In the rows, 128 means zero.
The rows of M fall into 4 groups, which share some directions, and each row is roughly a mix of its group's hidden directions.
M (139 x 10):
[[152  97 125 129 124  92 148 159  99 128]
 [156 160 108 113 141 126 104  86 127 140]
 [129 145 140 151 166 103 143 116  95 151]
 [ 86 113 141 106 135 107 116 123 110 166]
 [160 160 115  98 135 144 109  96 138 142]
 [ 88 142 102 138 122 136 106  88 119 112]
 [108  99 132 122 149 107  85 124  96 127]
 [129 132 116 110 116 104 169 171 127 110]
 [174 121 159 130 151 120 159 147 124 136]
 [164 131 121 139 113 171 137 127 147  96]
 [ 87 137 101 119 101 142  99 107 133 112]
 [124 147 131 146 121 145 181 134 161 132]
 [131 107 116 120 137 102  78 118  95 124]
 [173 124 158 123 143 123 163 151 128 138]
 [127 130 129 165 161 104 149 118  97 151]
 [ 99 126 144 116 134 107 169 166 127 112]
 [ 99 152 115 132 133 158 102  98 156 139]
 [105 127 153 114 114  96 163 158 112 116]
 [109  76 122 129 135 102 120 153 106 122]
 [172 128 113 140 123 156 141 139 144  90]
 [162 110 125 148 136 123 183 134 125 127]
 [161 130 100 147 105 139 144 119 142  87]
 [107  97 165 161 111 123 120 149 108 133]
 [164 104 123 136 122  99 156 151  99 128]
 [178 118 154 119 145 131 153 156 133 128]
 [ 86 128  90 133 116 137  92 112 130 120]
 [ 95  89 152 159 127 128 127 154 114 119]
 [119  75 135 116 138 109 115 155 110 110]
 [142 116 123 113 125 118  71 125  96 124]
 [111  99 152 148 105 118 149 171 122 123]
 [174 123 158 120 138 129 165 149 130 130]
 [167 135 109 149 106 151 147 135 142  95]
 [157 158  96 101 138 142 113  97 135 131]
 [168 132 119 136 106 155 152 147 142  97]
 [ 96 107 128 109 142 133  81 130 109 149]
 [134 114 122 108 138 112  82 116  86 133]
 [158 140 100 135 128 153  94  93 134 142]
 [ 91 128 102 141 118 134  94  97 120 104]
 [101 166 135 118 128 153  95  98 141 126]
 [111  77 139 129 121 121 110 156 100 137]
 [163 176 125 100 115 126 123 115 123 148]
 [167 132 157 125 143 123 173 144 121 141]
 [159 131 117 155  97 148 140 131 139  88]
 [172 118 158 130 149 116 155 154 126 141]
 [117 149 116 156 124 137 175 121 162 137]
 [170 138 120 135 115 156 148 139 147  93]
 [ 82 131 146 117 137 119 112 111 118 169]
 [141 181 118 129 138 142 142 101 150 146]
 [ 88 144 135 113 139 152  91 105 148 129]
 [147 160 125 142 113 151 173 123 154 130]
 [122 124 119 105 137 117  75 108  97 134]
 [125 142 133 135 122 147 182 137 164 132]
 [102 141 149 124 119 112 168 170 120 123]
 [154 120 120 132 131 152  86  88 135 142]
 [103 158 133  99 116 138  82 117 140 123]
 [165 113 111 152 124  97 159 135 103 130]
 [135 177 118 127 118 148 151 108 145 156]
 [ 91 121 146 104 130 104 120 129 108 170]
 [117 124 120  98  85 155 114 134 143  97]
 [136 143 144 155 127 140 183 129 149 115]
 [158 166  97 115 146 143 117 106 145 141]
 [113 110 117 113  73 146 126 139 150 112]
 [ 87 118 140 112 137  95 113 120 110 161]
 [120 139 147 129 117 137 184 157 142 136]
 [ 80 125  98 147 107 129 109 105 117 121]
 [108  83 151 152  96 120 138 144 124 120]
 [ 96 123 134 116 131  86 115 125 104 165]
 [135 180 123 131 139 145 138  97 155 133]
 [122  91 143 108 138  93 119 162 105 126]
 [101  90 157 153 116 119 133 158 112 120]
 [161 134 122 117 141 127  91  83 132 143]
 [144 179 123 129 137 152 140 101 154 135]
 [148 174 117 126 137 149 143 100 157 124]
 [133 163  89 105 143 129 128  90 129 119]
 [164 136 133 139 113 157 132 130 147  82]
 [ 99 106 150 143 115 105 153 165 114 116]
 [ 97  88 143 150 132 120 145 163 126 112]
 [168 125 149 136 163 119 158 148 111 138]
 [ 86 125 154 114 150 120 103 116 118 160]
 [ 94 115 145 110 146 111 104 121 109 167]
 [180 126 107 134 118 128 141 142 134  91]
 [135 179 110 144 126 142 152 108 150 140]
 [168 119 114 130 125 130  95  87 142 143]
 [160 103 117 138 125  90 147 143  95 127]
 [139 179 113 127 141 138 144  98 152 139]
 [142 177 109 127 132 139 153 103 153 135]
 [134 137 136 160 171 105 141 111 102 147]
 [121  96 155  94 155 131 108  99 135 118]
 [ 92  90 154 147 114 125 139 151 115 113]
 [133 132 134 159 173 101 131 123 102 152]
 [ 92 164 139 113 115 154  97 123 145 133]
 [122 108 136 104 138 116  76 126  97 123]
 [158 136 127 111 137 129  95  80 133 143]
 [ 99 159 136 107 132 161  99 104 136 139]
 [ 85 135 138 132 135 156  83 120 127 141]
 [123 111 120 101  87 146 109 153 156 114]
 [135 142 133 136 123 148 178 131 169 122]
 [147 177 119 134 133 149 138  97 154 128]
 [115  76 127 110 130 109 131 160 108 124]
 [ 88 130 102 126  98 141 101 104 132 108]
 [102 136 128 136 134 122 159 182 117 115]
 [169 134 155 132 158 124 166 133 112 131]
 [146 107 111 146 141 158  83 105 133 133]
 [ 88 132  94 135 117 141  97 100 128 111]
 [ 87 109 111 113 153 105 131 121 118 161]
 [113 122 133 122 120  92 168 167 122 112]
 [157 131 153 130 149 110 162 152 117 158]
 [173 114 121 146 120 110 169 143 118 120]
 [ 90  97 153 147 118 122 142 157 112 113]
 [114  87 158 145 114 108 132 162 113 122]
 [108 116 109 113  75 150 129 134 145 111]
 [136 141 130 156 115 127 184 143 152 124]
 [170 136 164 112 147 121 155 149 127 139]
 [149 145 147 147 175 112 145 108 109 139]
 [173 115 116 160 129 108 159 124 115 115]
 [169 135 165 117 156 114 144 148 126 142]
 [150 160 105 113 141 134 106  83 129 138]
 [127 115 123 104 135 110  74 118  98 126]
 [115 164 139 132  98 137 170 149 141 141]
 [158 111 129 130 121 106 177 155 115 128]
 [157 164 104 111 130 139 113  90 136 141]
 [125 121 163 122 129 156  92  91 126 144]
 [116  76 138 118 123 105 110 148 102 118]
 [140 134 146 156 175 102 124 110 108 139]
 [173 131 164 118 143 129 161 140 118 120]
 [150 116 112 120 142 141  98  78 147 131]
 [108  79 136 131 119 104 113 151 103 117]
 [ 89 124 100 135 117 128  82 111 137 120]
 [ 95 125 138 113 149  89 111 124 110 161]
 [128 115 129  97 128 116  76 131  95 131]
 [128 152 129 152 114 145 176 135 161 131]
 [167 134 106 140 125 151 146 130 149  89]
 [159 166  97 112 148 129 116 102 137 139]
 [147 127 115 152 119  91 176 136 135 116]
 [ 98 156 126 115 129 148  84 101 136 133]
 [108  91 147 159 112 131 134 168 119 122]
 [139 142 105 143 121 141 173 122 168 138]
 [100 134 139 101 155 107 120 123 117 173]
 [120 107 117 110  80 149 117 140 151 104]]
One row of each group comes first, with its name. Which group is each row after those in?
[153  91  98 129 141  94 152 130 116 140] -> C
[117 122 127  98  75 147 126 141 147 111] -> N
[114  82 155 144 107 109 142 155 126 120] -> G
[140 184 121 138 130 144 142 104 151 139] -> F

[182 129 113 125 120 152 141 137 141  99] -> F
[137 116 121 109 132 109  75 117  95 122] -> C
[131 117 140  94 138 121  80 120  95 119] -> C
[169 118 152 138 152 117 162 151 118 142] -> N
[ 84 127  93 132 105 130 100 115 146 137] -> N
[111 115 135 121 145 123  78 116  89 132] -> C
[105  78 144 123 110 120 118 155 104 126] -> F
[174 136 125 142 109 157 143 148 139 101] -> F
